Some points:
np.array([1.38, 1.56, -1.79, -0.36, 0.05, -0.10, -0.70, 1.10, 1.07, -2.14, -1.02, -0.63, -0.08, 0.79, 0.47, 0.37, 1.30, -0.71, 0.13, -2.19, -1.74, -0.20, 1.10, -0.39])
np.array([-0.52, 0.91, -0.25, -1.02, -0.58, 0.25, 0.96, 0.04, 0.02, -0.71, 1.35, -1.24, -0.46, -0.38, 0.20, 0.27, -1.60, 0.15, 1.43, 0.28, -1.41, -0.19, -3.08, 0.33])
np.array([-0.26, -0.47, -1.02, 0.07, -0.05, -1.38, -0.36, -0.31, -0.21, -0.71, -0.25, -0.03, -1.67, 0.07, -0.05, 0.94, 0.24, 0.72, -0.55, 0.58, -0.01, -0.82, 0.25, -2.15])
np.array([-1.14, 0.31, -1.36, 0.14, -0.22, -0.38, 1.66, -0.70, -0.63, -0.83, -0.09, -1.08, 0.96, 0.26, -0.99, 0.70, -1.14, -0.55, 0.89, -1.30, 1.95, 0.79, -0.08, 1.20])
np.array([0.90, 0.29, 0.06, -2.14, -1.31, -0.48, 1.68, 0.92, -0.37, -0.19, -1.64, 0.11, 1.28, 0.18, -0.25, -0.16, 1.93, 0.66, 0.50, 1.73, 1.37, -0.10, -2.04, -0.39])
np.array([0.36, -2.18, 0.19, -1.47, 2.22, -0.08, -0.25, 0.03, 1.22, 1.35, 0.67, -0.46, 0.52, -0.98, -0.34, 0.16, 0.20, 0.22, -0.32, -0.70, -0.05, -0.17, -0.56, -0.44])
np.array([0.17, 0.57, 0.70, 1.39, 1.75, 2.38, -0.43, 0.38, -0.43, -0.10, 0.40, -0.57, -0.50, 0.65, -0.44, -0.34, 2.28, -0.05, 0.47, -0.84, 0.73, -0.08, -0.42, 0.99])
np.array([1.20, 1.13, -1.39, 2.15, -0.24, -0.69, -0.62, -0.72, 0.86, 1.07, 1.09, 1.14, -0.25, 0.10, 2.48, -0.94, 1.13, 0.29, -0.09, -0.55, 0.70, -0.95, -0.64, -0.09])
np.array([-0.37, -0.07, 0.41, 1.94, 0.45, 0.26, 1.40, -0.58, 1.87, -2.57, -0.62, 1.50, 0.74, 0.11, 0.20, -1.84, -0.54, 1.13, -0.57, 0.75, 0.52, 0.92, -0.55, 0.48])
np.array([1.10, -1.61, 0.98, -0.44, -0.22, 1.67, -1.39, -0.49, -0.74, -0.32, 0.57, -0.05, 0.24, 0.76, 0.60, -0.60, 1.00, -1.16, -0.96, 0.28, -0.79, 0.89, 0.42, 0.51])
np.array([1.07, -0.04, -0.48, -1.21, -0.64, 0.17, -1.76, -0.96, -1.98, 0.05, 0.28, 0.28, -0.27, 2.24, 0.46, -2.12, -0.36, -1.04, -0.24, -0.43, -1.32, 0.49, -1.89, 1.52])
np.array([-0.37, 1.33, -0.23, 0.98, 1.79, -1.72, -0.90, 0.19, -0.84, 0.59, -1.85, 0.29, 0.02, -0.19, 0.69, -0.60, -1.03, -1.10, -0.32, 1.42, 1.01, 1.68, 0.07, 0.07])
np.array([1.48, 0.73, 0.79, -0.59, 1.63, 0.93, 0.85, 2.24, 0.35, -0.33, 1.31, -0.11, 0.89, 1.24, 0.28, 0.25, 0.53, -0.45, 0.67, 0.01, 2.90, 0.86, 0.24, -2.00])
np.array([-0.99, 1.16, -0.15, -0.38, 0.30, 0.85, 0.43, -1.17, -2.16, -0.86, 1.19, -0.45, -1.50, -0.14, -0.38, 1.82, 0.02, 0.70, -1.19, 0.95, -1.26, 1.17, 0.39, -1.54])
np.array([-0.02, 0.03, 0.35, 1.76, -1.32, 0.79, 0.69, -0.58, 1.04, 0.78, 0.41, 0.82, -1.23, -0.11, -0.33, -0.15, 1.44, -1.86, -0.26, -0.49, -0.29, 0.53, 0.70, -0.31])
np.array([-1.40, -1.09, -0.26, 0.70, 0.25, 0.06, 0.11, 0.82, -0.39, 1.36, 0.34, 1.37, 0.67, -1.02, -0.86, -0.76, 0.59, -0.66, -1.93, -0.20, 0.05, -1.40, -0.07, 0.39])
np.array([1.10, -0.14, -1.71, 0.48, -1.54, 0.67, 0.65, 0.16, 0.79, 1.33, -0.66, -1.51, -0.04, -2.00, -1.10, 0.21, 1.09, -0.34, -0.28, 0.33, -0.57, 2.31, 0.25, 0.68])
np.array([-0.79, -1.02, 1.14, 1.31, -0.97, -1.05, 0.57, 0.09, 0.76, -1.10, 0.47, -1.76, 1.49, -0.10, 1.03, -0.64, 0.63, -0.16, -2.84, -0.60, 0.36, 0.02, -0.01, 0.00])
np.array([-0.94, -1.89, -1.00, 0.25, -0.87, 1.59, 0.06, -1.67, 0.17, -0.69, -0.90, 0.31, -1.53, -0.63, 0.68, -0.23, -0.23, -0.41, 0.27, 0.60, 1.51, 0.06, 0.55, -0.96])
np.array([-0.62, -0.01, 0.21, -0.54, 0.80, -1.58, 0.05, -1.30, 0.41, 0.17, 0.53, 0.10, 0.06, 1.03, 0.03, 1.02, 1.58, -1.16, -0.20, 1.35, 0.06, -0.23, 2.36, 1.51])
np.array([1.26, -1.26, 0.55, 0.43, -0.71, -0.04, 1.02, 2.61, 0.51, 0.52, -0.53, 1.32, -1.44, 1.84, -0.35, 0.71, -1.84, 0.52, 0.61, 0.29, -0.52, -0.04, 0.28, 0.12])
np.array([1.09, -0.52, 0.45, 2.14, 1.33, -0.86, -0.05, 0.14, -0.65, -0.03, 0.12, 1.09, -0.19, -0.24, -1.25, 2.50, -0.99, -1.58, -0.21, 0.11, -0.33, -0.05, -1.95, 0.21])
np.array([0.50, -0.10, 0.81, 0.92, 0.37, 1.48, -0.20, -1.47, -1.14, -0.67, -0.45, -0.29, 1.71, -1.83, 1.02, -0.14, 0.14, -1.50, 2.35, -0.09, 0.70, -1.96, 1.09, -1.16])
np.array([0.92, -0.53, 1.12, 1.14, -1.19, -1.81, -1.00, 0.14, 0.42, 0.48, 0.98, -1.37, 0.53, -0.12, -0.77, -1.29, -0.97, 1.02, 1.44, 0.54, 0.78, 0.12, -0.16, -1.42])
np.array([-1.41, 0.54, -1.49, -0.01, -0.85, 0.29, -0.83, 1.60, 0.09, 0.43, -0.90, 0.63, 2.00, 0.35, -0.30, -1.44, -2.88, -0.91, -0.16, -0.35, -0.30, 1.44, 1.62, -1.14])
np.array([-0.84, -0.88, -1.77, 0.11, 0.79, -0.49, -0.49, 0.00, -1.05, 0.74, 0.22, 1.59, 0.22, 0.67, -0.44, 0.51, 0.91, 1.77, 0.90, -1.17, 1.72, 0.45, -0.77, -0.05])
np.array([1.30, 1.28, 0.90, -1.64, -2.04, 0.55, -0.82, 0.88, 0.55, 0.61, 0.78, -0.14, -0.65, 0.08, 1.32, 2.62, -1.71, 1.40, -0.71, -0.38, 2.04, -0.16, 0.87, 1.00])
np.array([-0.05, 0.01, -0.77, 0.83, 1.00, 0.32, 1.15, -0.67, -0.34, 1.20, 0.57, -1.10, 0.05, 1.70, -0.31, -1.70, -0.06, 1.39, 1.70, 0.86, -0.62, -0.15, 1.86, 0.53])
np.array([0.51, 0.29, 1.22, -1.08, 1.51, -0.92, 1.19, 0.30, 0.37, 0.12, 0.73, 0.16, -0.58, -1.46, -1.75, -2.14, -0.73, 0.96, -0.74, -0.27, 0.74, -0.54, 0.64, 0.07])
np.array([-1.45, 0.60, -0.90, -1.21, 0.50, 0.79, -2.71, -0.26, 1.42, -0.65, 1.04, 0.23, -0.83, -0.92, -1.35, -0.57, -0.72, 0.05, -0.37, 1.49, -0.22, -0.09, -0.16, -0.55])
np.array([2.38, -0.14, -0.41, 0.17, 1.05, 0.43, -0.20, -2.34, -0.49, 0.70, -2.12, -0.58, 0.40, 0.66, -0.34, 0.05, -1.68, 1.23, -0.81, 0.07, -0.13, -1.09, -0.04, 0.22])
np.array([-0.74, 1.18, 0.45, -0.04, 0.27, 1.30, -0.85, 0.73, 0.26, -0.31, -1.13, -1.07, -0.42, -0.09, -0.91, 0.97, 0.31, 0.64, -0.41, 0.56, -0.45, -2.15, -0.55, 1.94])
np.array([-0.75, 2.10, 1.11, -0.77, -0.08, 0.20, 1.28, -1.26, 0.80, 1.55, -0.77, 0.75, -0.58, -0.65, 1.59, 0.35, -0.42, -0.05, -0.38, -1.45, -1.85, 0.81, -0.77, -0.44])
np.array([-0.89, -1.63, 0.24, -0.24, 0.61, 0.21, -0.47, 2.16, -0.63, -0.37, -0.60, -0.46, 0.19, -1.26, 2.24, 1.82, 0.59, 1.77, 0.95, 0.98, -1.80, 0.77, -0.04, 0.54])
np.array([-1.88, 0.26, 0.99, -0.07, -0.57, -0.16, -0.13, 0.64, -0.78, 1.24, -0.27, -1.11, -0.55, 1.49, -0.17, -0.04, 0.63, -0.11, -1.00, -0.27, -0.28, -1.57, -0.69, -1.88])
np.array([0.05, 0.58, 1.55, 0.24, -1.85, -0.21, -1.29, -0.40, 0.13, -0.29, -0.87, 1.74, 2.02, 0.39, -2.13, 0.15, 0.63, 1.60, 0.66, -1.37, 0.13, 2.05, 0.41, -0.12])
np.array([0.46, 0.90, 0.89, -1.25, -0.71, -0.72, 0.64, 1.13, -2.37, -0.40, 0.47, 0.34, -2.24, -2.74, 1.05, -1.23, 0.29, -0.42, 0.48, -0.59, -0.32, -0.96, 1.24, 1.02])
np.array([0.08, 0.75, 0.20, -1.71, -0.70, -0.22, 0.29, -0.28, 1.16, -0.15, 0.28, 0.19, 0.87, -0.07, 0.36, 1.30, 0.79, -0.62, 1.28, 1.77, -1.34, -1.69, 0.16, 0.35])
np.array([-0.12, -0.32, -1.32, -0.09, -0.13, -1.07, 0.79, -0.39, -0.44, -0.36, 1.91, 0.53, 1.92, 0.09, 0.22, 0.30, -0.46, -0.15, -0.87, -0.68, -2.28, -1.28, -0.12, 0.60])
np.array([-1.77, -2.62, 0.97, -0.88, 0.13, -1.25, -0.01, -0.74, 1.34, -0.48, -1.04, -0.49, -1.77, 0.26, -0.09, -0.08, -0.88, -1.21, 0.70, -1.03, 0.61, 0.52, 0.07, 0.73])
These points spread out most along one direction. Take the direction at right angles to it along which they spread out most. Go by this last direction. How many in every 100 of the points above lie lower along it than each point below? Answers are rounded to whole numbers. More than half of the points above lie lower than the first one.
np.array([0.17, 0.57, 0.70, 1.39, 1.75, 2.38, -0.43, 0.38, -0.43, -0.10, 0.40, -0.57, -0.50, 0.65, -0.44, -0.34, 2.28, -0.05, 0.47, -0.84, 0.73, -0.08, -0.42, 0.99]) 78
np.array([0.36, -2.18, 0.19, -1.47, 2.22, -0.08, -0.25, 0.03, 1.22, 1.35, 0.67, -0.46, 0.52, -0.98, -0.34, 0.16, 0.20, 0.22, -0.32, -0.70, -0.05, -0.17, -0.56, -0.44]) 43
np.array([-0.12, -0.32, -1.32, -0.09, -0.13, -1.07, 0.79, -0.39, -0.44, -0.36, 1.91, 0.53, 1.92, 0.09, 0.22, 0.30, -0.46, -0.15, -0.87, -0.68, -2.28, -1.28, -0.12, 0.60]) 83
np.array([-0.37, 1.33, -0.23, 0.98, 1.79, -1.72, -0.90, 0.19, -0.84, 0.59, -1.85, 0.29, 0.02, -0.19, 0.69, -0.60, -1.03, -1.10, -0.32, 1.42, 1.01, 1.68, 0.07, 0.07]) 38
np.array([-0.37, -0.07, 0.41, 1.94, 0.45, 0.26, 1.40, -0.58, 1.87, -2.57, -0.62, 1.50, 0.74, 0.11, 0.20, -1.84, -0.54, 1.13, -0.57, 0.75, 0.52, 0.92, -0.55, 0.48]) 65
np.array([0.51, 0.29, 1.22, -1.08, 1.51, -0.92, 1.19, 0.30, 0.37, 0.12, 0.73, 0.16, -0.58, -1.46, -1.75, -2.14, -0.73, 0.96, -0.74, -0.27, 0.74, -0.54, 0.64, 0.07]) 28
np.array([1.48, 0.73, 0.79, -0.59, 1.63, 0.93, 0.85, 2.24, 0.35, -0.33, 1.31, -0.11, 0.89, 1.24, 0.28, 0.25, 0.53, -0.45, 0.67, 0.01, 2.90, 0.86, 0.24, -2.00]) 3
np.array([0.92, -0.53, 1.12, 1.14, -1.19, -1.81, -1.00, 0.14, 0.42, 0.48, 0.98, -1.37, 0.53, -0.12, -0.77, -1.29, -0.97, 1.02, 1.44, 0.54, 0.78, 0.12, -0.16, -1.42]) 13
np.array([1.26, -1.26, 0.55, 0.43, -0.71, -0.04, 1.02, 2.61, 0.51, 0.52, -0.53, 1.32, -1.44, 1.84, -0.35, 0.71, -1.84, 0.52, 0.61, 0.29, -0.52, -0.04, 0.28, 0.12]) 8
np.array([-0.74, 1.18, 0.45, -0.04, 0.27, 1.30, -0.85, 0.73, 0.26, -0.31, -1.13, -1.07, -0.42, -0.09, -0.91, 0.97, 0.31, 0.64, -0.41, 0.56, -0.45, -2.15, -0.55, 1.94]) 33
np.array([1.10, -1.61, 0.98, -0.44, -0.22, 1.67, -1.39, -0.49, -0.74, -0.32, 0.57, -0.05, 0.24, 0.76, 0.60, -0.60, 1.00, -1.16, -0.96, 0.28, -0.79, 0.89, 0.42, 0.51]) 93
np.array([-1.45, 0.60, -0.90, -1.21, 0.50, 0.79, -2.71, -0.26, 1.42, -0.65, 1.04, 0.23, -0.83, -0.92, -1.35, -0.57, -0.72, 0.05, -0.37, 1.49, -0.22, -0.09, -0.16, -0.55]) 57
np.array([1.30, 1.28, 0.90, -1.64, -2.04, 0.55, -0.82, 0.88, 0.55, 0.61, 0.78, -0.14, -0.65, 0.08, 1.32, 2.62, -1.71, 1.40, -0.71, -0.38, 2.04, -0.16, 0.87, 1.00]) 0
